In the rows, zero is written as 128.
The rows of X fall into 4 groups, which share some directions, and each row is roughly a mix of its group's hidden directions.
X:
[[116 117 122 118 167 107 156 134 125 197 116]
 [127 182  95 172  98 130 131 131 123 153 151]
 [158 108  83 162 152 123 113 105  93 106 150]
 [115 118 144 183 123 101 139 102 125 113 181]
 [122 182 153 130  84  99 148 107 103 109 124]
 [129 156 144 150 123 138 131 121  78 190 134]
 [106 148  78 131 186 107 116 108 130 116 115]
 [184  84 118 136 136 121  95 148 142 156 113]
 [163 168 123 101 106 104 117 123 172 106 158]
 [116 148  80 117 146 100 110  74 138 154 124]
 [166  81 144 118 125 153 132 163 142 172 137]
 [ 83 132 130  88  98 115 100 167 118 136 159]
 [171 131 143 158 129 151 175  90 154 120 113]
 [122 163  95 154 165 160 134 120 162 125  91]
 [127 131 110 106  90 150 120 163 124 107  68]
 [148  66 117 103 126  85 113 115 126 156 139]
 [161 155 160 123 118 113 127 172 106 175 113]
 [101 163 122 149 135 126 154 149  91 183 121]
 [ 81 138 111 117 158 107 166 107 140  85 116]
 [150 191 142 164 109  96 134 119 121 143 148]
 [101 101 173 109 122 144 133 129  78 100 154]
 [114 151 176 137 128 144 174 119  90  96 135]
 [ 86 164 105 155 142 108 182 126 134 119 137]
 [142 118 120  68 106 112 128  79 143 156 123]
 [128  63 127 148 150 149 164 123 133 160 141]
 [106 146 163 120 106 112 120 120  63 100 114]
 [103  89 182 138 147 132 139 149 109  89 120]
 [107 129 144 161 139 125  95 156  99  74 103]
 [103 131 146 123 109 174 119 162  78 105 107]
 [130  70 138 102 120 151 126  95 144 140  85]
 [150 168 112 141  90 157 125 172 132 106  98]
 [119  74 163 107 151 144 133  98 125  86 127]
 [105 118  71 115 125 141  99  92 150  93 126]
 [126 152 118 132 104 175 114 128  80 172 142]
 [135 146  94 165 158 104 104  93 103 107 157]
 [150 133 118 100 112 125 157 101 179 163 160]
 [125 160 178 104 106 114 137 136 163  84 123]
 [159 126  97 118  78 108 110 139 118  76 125]
 [112  82 117 133 149 157 141  97 139 149  77]
 [157  95 137 115 144 132 156  98 181 118 160]
 [120 159 117 147 130  95  94  92 102 106 172]
 [149 114 101 170 152  90 128 155 107 164 150]
 [119 183  90 138 134 114 146 134 174 133 157]
 [107 119 147 122 152 138 185  86 127  93 142]
 [113  74 137 109 144 142  89  94 122  92 118]
 [128 152  70 146 115 138 133  88 146 158 155]
 [126 177 126 103 155 133 156 157 149 100  91]
 [ 79 131  86 148 148 139 175 110 131 145 141]
 [102 162 120 145  95 117  75 145 106 101 109]
 [142 119 153 112 160 157  69  93 119 142 136]
 [ 95  99 133 180 128 138 114 178 110 147 132]
 [152  97 161 125 185 122 154 119 162 144 133]
 [156 143 184 121 120 141 148 157  89 157 123]
 [125 163 115 113 158 120 142  76 148  81 133]
 [126 121 114 145 140 126 122 131 176  65 159]
 [113 124 118 125 135  65 132  94  78 127 126]
 [119  98 124  97 146  94 169 131 139  82 103]
 [131 115 193 119 142 136 142 147  81 146 113]
 [158 176 120 149 128  86  96 148  96 118 119]
 [179 161 119 127 105  98 119 109 171 115 148]
 [142  76 103 114 146  92 120  97 129  94 151]
 [ 82 142 147 131 117 120  99 117 173 167 102]
 [115  91  88 150 125 125 144 136 116  65 127]
 [115 134 154 130 165 134 139 112 130 202 132]
 [ 99 175 127  84 130 134  78 131 109 121 118]
 [146 158 153 127 103 168 148 168 127 172 119]
 [106 171 113 103 125 149 184 152 108 132 110]
 [144  77 122 165 136 114 136 146 101 178 122]
 [125 138 112 104 174 131 101 121 117 192 128]
 [125 183 101 171 119 116 144 157 144 157 131]
 [146 140 176 137 132 117 121 143  84 182 121]
 [131 141 109  99 111  88 173 126 178 145 131]
 [128  86 120 140 169 107 132  86  96 148 155]
 [149  98 161 121  82 125 164  88 134 142 111]
 [142 160  88 118 124 116  88 131 150  75 117]
 [126 123 129 104  77 140 129 157 178 162 145]
 [102 147 139 109 150 111 177 172 128  95 110]
 [122 104 104 184 123 123 162 160 120  90 129]
 [123 103 148  90  68 124 117 153 142 155 147]
 [154 137 117 121 201 119 146 108 132 150 153]
 [133 110 154 131 166 114 179 129 179 137 140]
 [139 167 115 158 175 102 135 107  99  93 135]
 [146 177 100 140 177 155 131 137 104 141 106]
 [141 159 116 149 184 105 126 105 163 126 159]
 [139 117 129 164 184 139 119 138 171 119 163]
 [149 106 135 123 144 152 165 158 173 158  95]
 [ 75 152 130 157 106 121 124 131 132 119  71]
 [119 128 160 108 165 115 144 108 141 191 144]
 [ 88 118 120 174 153 161  94 108 108 149 122]
 [ 79  95 142 132 136 130 144 110  68 126 114]
 [126 149 171  89  78 131 126 150 141 122 161]
 [ 98 128  53 114 128 152 118 104 141 132 123]
 [171 141 180 122 126 120 148 152 108 171 128]
 [106 169 115 123 146 125  77 105 111  94 157]
 [165  99 128  85 115 146 161 164 126  95 125]
 [116 102 166 140  73  94 145 122 140 124 159]
 [139  80 130 116 168 113 142  77 115 106 142]
 [128 113 100 120  80 125 166 117 147  77 143]
 [102 133 136 139 133  79 119  81  94 124 164]
 [109 174 161 131 137  95 159 158 104 107 106]
 [154 166 129 181 109 137 150 165 141 154 132]
 [ 98 141 111 156 154 104 168  79 141 130 152]
 [127 102 156 104 123 170 143 163 174 149 113]
 [138 109 123 130 147 109 151 123 193  89 152]
 [135  91 162  67 108 143 147 145 116 130 148]
 [106 131 147 112 178 153 100 144  95  87 119]
 [136 115 129 111 118 127  78  92  91 170 105]
 [146 143 124 122 101 125 138 157 167  63 131]
 [146  91 134 134 160 111 183 129 170 116 137]
 [106 140 153 185 113 110  97 155 107  98 134]
 [156  96 139 167 111 129  95  99 105 170 117]
 [ 90  99  85 148 150 138 137  80 143 131 149]
 [ 80 188 124 119 136 151 122 144 128  94 138]
 [115 133  80 127 174 125 167 155 144 150 149]
 [ 97 141 137 132 130 110 103  93 101 190 121]
 [111 153 169 149 106 121 104 156  94 102  92]
 [ 91 117 155  81 141 102 141 112 140 166  99]
 [141 170 119 131 156 154 144  98 169  86 126]
 [122 126 170 138 147 149 167 138 143 187 137]
 [114 124 145 100 102  76 111 126  77 121 148]
 [120 144 126 133 157  70 104 142 177 133 112]
 [113 162 151 116 125 117  93 142  74 125  89]
 [135 172 110  90 134  99 135 125  85  89 117]
 [123  89 154  74 130 153  94 126 125  95 137]
 [131  88 161 125 183 136 143 132 121  83 118]
 [131  84  68 141 121  97 163 119 131 134 122]
 [132 116 147  64 150 144 164 105 124 104 108]
 [109 161 158 138 137 123  66 147 104 124 101]
 [154 152 108 116 118  72  96 103 121 126  91]
 [ 82 112 103 183 119 147 121 131 129  95 149]
 [146  82 127 132 141 114  86 168  90 149 129]
 [166 100 171 109 122 127  71 128 111 132 115]
 [127 149 146 123 142 173  63 113 108 134 146]
 [127 134  81 159 162 119 124 110  85 113  93]
 [173  92  98 117 125 147 150 149  89 101 115]
 [154 158 117 149 159 108 137 105  87 125 176]
 [155 167 146 163 106  94 125 140  80 124 119]
 [134  67 120  99 157 156 147 138 124 142  96]
 [154 151 125 130 116 159 103 183 170 132 147]
 [138 145  96 148 122 109 159  93 169 159  96]
 [151 115 144 131 130 105 181 126 188 131 142]
 [147 130 122 149 147 123 174 141 177 165 158]
 [112 150 159 102 100 121 122 135 134  60 114]
 [156  86 105 143 122 146 176 107 146 146 161]
 [128 152 109 184 105 116 148 155 159 117 162]
 [131 161 157 101 122 149 174 171 139 133 100]
 [156 147 112 136 166  97 137 102 125 187 127]
 [159 139  82 141 134 142  91 127 107  80 149]
 [129 137 126 150 175  93 135  89 140 176 139]
 [ 79 128  95 168 146 126 171 139 135 148 142]
 [136 181 101 138 105 145 158  86 131 125 157]
 [106 165 130 118 127 102 116 154  97 172  87]
 [109 165  94 154 140  97 143 156 132 149 172]
 [ 48 156 111 112 119 131 127 140 122 138 122]
 [122 123 102 153 129 180 100 130  75 134 146]
 [196 139 142 152 122 139 129 108 145 116  88]
 [140 117 158  80 111 119 164 104 162  92 129]
 [ 86 129 131 115  92 139  97 162 109 156  89]
 [141 131 119  73 142 142 115  87 164 147 158]
 [120 127 102 115 184 138  91 102 133 167 107]]

Each list below has one row that fits no group; the rest each fit one group, if only roughly. Name that row.
- k778: [125 165 122 124  91  70 103 146  97 136 125]
- k796: [144 154 132 123  82  67 116 125  97 139 122]
- k169: [139  94 105 187 110 104 166 136 142 118 126]
- k928: [147 108 113  76 143  99 106 140 160 101  98]
- k879: [141  90 119 149 135 119 130 191 103  93 124]
- k34: [131 113 176 105 118  95 120 114 125  93  79]
- k532: [114 119  83  87 181 113 119 117 154 136 142]
- k411: [117 130  70  83 158 135 159 132 110 146 129]
- k559: [113 132  72 155  79 103 139 145 117 118 108]
- k205: [ 89 117 156 132  89 124 153 149  89 161 148]
- k609: [147  84 110 148 123  99 160 104 135 178 118]
- k129: [142 100  92 102 123 134  70  97 152 116 122]
 -> k879
- k56: [144  89 146 167 125 107 127  79  93 140 145]
- k446: [ 93 112 124 101 151  92 109 101  78 106 126]
- k311: [117 136 167 151 122  73 165 105 118 146 149]
- k405: [133  99 142 173  98 125 145 121 133 187 141]
- k64: [160  77 119 151 156 142  93 155 107 148 115]
- k767: [126 133 124 162  74 158 141 141  94  89 137]
- k936: [ 89 136 161 114 130 168 118 121  93  90 100]
- k487: [125 120 110 119 192 117 161 112 123  84 119]
- k175: [155 131 152 115 112 101  91  91 170 162 134]
- k965: [123  98 125 102 174 126 100  84 121 128 167]
- k67: [ 82 123 187 114 102 136 156 150 122 142 121]
- k808: [160 111  90 148 157  81 120 107 126 160 109]
- k842: [105 130 167 125  78 131 181 103 121 135 134]
- k400: [111  86 130 152 137 105 164 131  91 159 163]
- k210: [119 174 151 118 146 107 121 152 182 100 141]
 -> k56
- k872: [107 155 178 124 119 133 170 164 156 113 142]
- k705: [111 134 123 121  83  69 104 108  96 116 125]
- k854: [178 146 110 111 129 165 107 148 159 110 162]
- k154: [ 62 130 102 131 119 112 131 128 116 168  97]
- k407: [135 143 141 163  75 113 127 139  97 168 100]
- k393: [138 113 121 153 131  89 132  87  80 161 150]
- k971: [165 118 149  85  83 151 121 159 135 143 151]
- k416: [ 86 138 172 124  78 152 139 133  97 123 119]
- k712: [179 103 152 112 153 142  96 133 124  83 140]
- k39: [132 103 170 125 153 155 173 139 158 114  96]
 -> k39
- k680: [140 120 188  85 149 113 139 107 107 107 109]
- k414: [141 132 113 167 107 157 183 148 131 141 164]
- k543: [103 119 194 141 152 144  97 116 122 155 140]
- k495: [135 171 164 102 112 138 165 157 153 159 136]
- k236: [172 134 115 145 117 141 104 122  88 146 181]
- k132: [125 149  77 161 156  97 109 154 127 161 124]
- k139: [111 173 163  80 145 105 117 141 142 146 102]
- k574: [124 125  71 151 103 120 117 132  98 177 116]
- k212: [131 179  86  98 131 117 160 118 150 161 122]
- k681: [164 107 171 173 114 118 131 137 150 118 167]
- k620: [119 109 103 145 181  90 163 150 143 142 110]
- k10: [158 115 141 126 161 149 149 117 149  92 183]
- k727: [129 149 172 161  83 130 108 148 122  86 118]
- k743: [118 147 170 124 129 161 167 157 108  83 132]
 -> k543
- k955: [103 132  87 109 153 102 139 149  97 170  99]
- k809: [ 78 133  77  99 137 148 147 127 130 109  98]
- k637: [ 65 125 110 105 125 136 108 122 127 150  80]
- k390: [147  94  97 165  96 147 118 103 137 105 167]
- k117: [159 129 146  87 115 132  86 165 115 149  94]
- k477: [119 141 138  87 187 105 101 120 146 158 125]
- k432: [ 92 181 120 142 100 158 105 132 122 165 138]
- k561: [166 105 108  95 161 167 132 151 140 163 117]
- k355: [111 146 146 121 178 125 167 117  94 168 116]
- k291: [142 147 103 132 103 143 135 146  75  90  91]
 -> k432
- k968: [136 129 130 130  66  93 101 104 120 148  95]
- k227: [116 108 145 147 132  95 163  99  92 176 137]
- k385: [104 145 102 162 147  88  96  84 115 139 116]
- k408: [122 177 111 144 136 165  98 141 139 154 171]
- k347: [134 159 144 129  93  80 122 114 117  99 174]
- k589: [127 148 134 113 120 107 163  56 140 112 118]
- k902: [ 71 147 131 106 154 146 156 156 161 119 109]
- k44: [151 151 133 136 121  86 108 188 136 156 113]
- k632: [ 83 100 128 107 132 106 119 107 161  89  93]
- k22: [122 146 183 165 132 107 136  97  97 105 149]
- k372: [149 100 142 145 146 162 169 144 105 137 177]
 -> k902
- k899: [173 101 119 133 108 160 164 173 138 126 108]
- k274: [102 168 125 108 144  94 152 132 165 112  86]
- k444: [129 111 107 103 144  93  73 100 152 107 107]
- k613: [124 160 169 136  89 160 108 145 127 163 158]
- k665: [113 156 172 150 132 143 136 119 144 181 163]
- k467: [120 108 109 107 177 158 119 117  76 152 133]
- k819: [130 153  99 148 101 114 157 182 122 117 165]
- k174: [153 163 112 168 106 107 140 108 162 123 169]
- k214: [157  91 130 143 105  85 121  92 171 131 122]
- k516: [131 189 134 140 115 138 109 131 169 154 163]
- k431: [120 117 137 111 149 196 131 155 136 165 110]
- k993: [138 143  81 156 102 111  84 125 156 141  98]
- k619: [182 127  99 158 170 130 129 109 154 120 104]
- k871: [ 82 125 127 175 140 142 175 130 101 126 150]
 -> k819
- k799: [142 107 145  78 132 103  93 145 132 104  84]
- k818: [ 89 141 139 119  83 152 163 139 167 150 142]
- k884: [115 114 155 127 164 103 130 140 104  78  84]
- k926: [131  84 166 122 121 129 147  93  77 105 124]
- k545: [126 116 123 111 181 108  80 122 107 154  97]
- k42: [129  84 119 154 139 133 106  72 153 113 155]
- k279: [119 131 100 167 100 157 158 168 152 118 158]
- k770: [120 133 143 185  97 156 141 161 165 122 139]
- k464: [137  95 122 125 144 116  84  63 142 130 140]
- k592: [ 94 100 125 115  92  85 155 152 121  92 116]
 -> k592
- k321: [146 113 145 111 118 162 171 110 156  91 166]
- k981: [100 110  84 123 148 144 132 116 179 162 108]
- k669: [122 146 136 115 118 184 130 164 113 173 101]
- k149: [149 112 130 126  99 126 204 122 149 143 138]
- k786: [108 143 148 135 157 137 144 164 142  63 141]
- k296: [175 137 181 159 111 121 126 114 116 146 159]
- k27: [123  76 110 139 126 117 163 131  87  95  99]
- k957: [191 141 135 119 104 107 105 159 118  96 113]
- k466: [157 128 169 157 121 159 171 135 151 143 160]
- k46: [105 192 121  79 112 150 133 135 123 133 144]
- k290: [146 130 149 118 157  96 110 108 191 154 134]
 -> k957
- k437: [147 146 115 115 194 144 117 129 160 163 121]
- k312: [147  83 128 148 103 167  78 142 124 144 143]
- k963: [ 90 138 137 100 179 154 154 139 101 102 116]
- k423: [114 114  91 128 106  77 110 131 134  86  96]
- k562: [162  81 137 143 102 173 103 140 131 144 153]
- k823: [ 97 156  93 136 133 130 129 111 158 145  68]
- k934: [122 129 110 177 110 146 150  93 147  97 169]
- k180: [163 116 162  88 153  85 131 118 162 128 113]
- k896: [147 134 154 129 128  84 135  83  83  97 128]
- k937: [108 181 138  96 138 105  78 136 149 132 119]
- k780: [129 124 179 153 114 126 132 148  80 164 153]
- k194: [112  77  91 145 124 149 122 161 163 101 140]
- k806: [151 152 106 145 102 157 170 139 145 164 163]
 -> k780
- k976: [147 119 102 159 141 153 143 127 198 119 124]
- k49: [ 82 106 145  86  96 123 131  94 108 118 102]
- k967: [ 97 138 103 141 149 156 108 162  70 138 122]
- k455: [159 112 124  68 155 127 145 142 150  92 144]
- k599: [116 122 115 149 196 161 149 121 132 103 149]
- k153: [132  98 112 110  82 111 182 107 131 103 116]
- k378: [166 117 172 143 101 137 134  96 171 130 152]
- k788: [151  97 110 121  85 122  78 123 166 149 128]
- k276: [125 148 124 194 104 136 128 134 113 162 163]
- k752: [141 149 143  90  78 113 134 160 172 132 113]
- k265: [163 135 110 114 159 127 154 149 155  70 138]
 -> k976
- k101: [143 151 133 156  56 128 153 129 149 137 143]
- k718: [148 123 200 122 132 153  97 104 129 110 126]
- k914: [105 193 135 112 136 122  92 157 115 149 116]
- k376: [177 141 143  88 137 116 129 122  81  93 127]
- k922: [145 103  80 144 149  93 128  99  99  93 132]
- k877: [ 95 168 130 179 132 155 111 126 134  89 145]
- k777: [125 120  86 141 131 129 162 146  86 180 117]
- k773: [120 123 162 131  74 144 154 164 144 146  95]
- k399: [159  81 109 150 142 107 112 129 115 168  91]
- k721: [163 155 117 138  92 135 113 137 173 159  92]
- k972: [112 136 120 159 106  75 111  95 125  84 144]
- k628: [140 148  95 116 172 132 130 142 173  92  99]
- k521: [148 186 122 134 134 122 144 139 147  93 175]
 -> k376
- k493: [ 85 165 170 138 104 163 138 158 137 119 125]
- k275: [100  98  92 104 137 159 119 178 133 144 101]
- k105: [121 130 141 102 193 120 143 107 131 164 159]
- k181: [135 121 135 175 107 161 163 157 101  92 138]
- k295: [ 84 101 175 114 107 119 118 114 127 173 142]
- k206: [ 92 146 149 127  68 133 110 141  87 118 118]
- k849: [122 162 135  98 100  88 104  98  90 154 124]
- k76: [ 90 109 109 120 166 175 110 166 145 135 125]
- k66: [135 138 114 162 121 144 152 167 163 158 174]
- k682: [110 100 175 112 109 154 131 105  90 106  96]
- k654: [120 161 143  71 150 156 148 135 154 111 156]
- k186: [ 90 125 112 117 150 158 163 117  91 174 119]
- k98: [130 167  97 156 112 163 138  97 142 174 125]
- k483: [ 70 144 132 118  95 169 152 129 142 134 100]
- k596: [145 148 189 134 118 111 167 148 150 154 114]
 -> k98
- k848: [134 123 155 107 122 109 122  97 144 177 181]
- k75: [178 154 117 118 147 148 165 167 145 106 113]
- k633: [ 76 127 157 118 106 112 124 117  88  86 144]
- k935: [135 117  85 139 158 170 123 116 139 143 181]
- k243: [ 96 139  87 117 122  94  88 139  96 104 102]
- k361: [153 115 112 111 162 167  97 127 178 108 112]
- k762: [164 107 147 118  93 166 132  82 129 149 153]
- k746: [112 121 105 170 103 147  84  97 126  93 147]
- k697: [155 111 146 162 167 116 139 131  72 112 147]
- k203: [144 126 182 128 137 165 146 171 136 159 112]
 -> k203
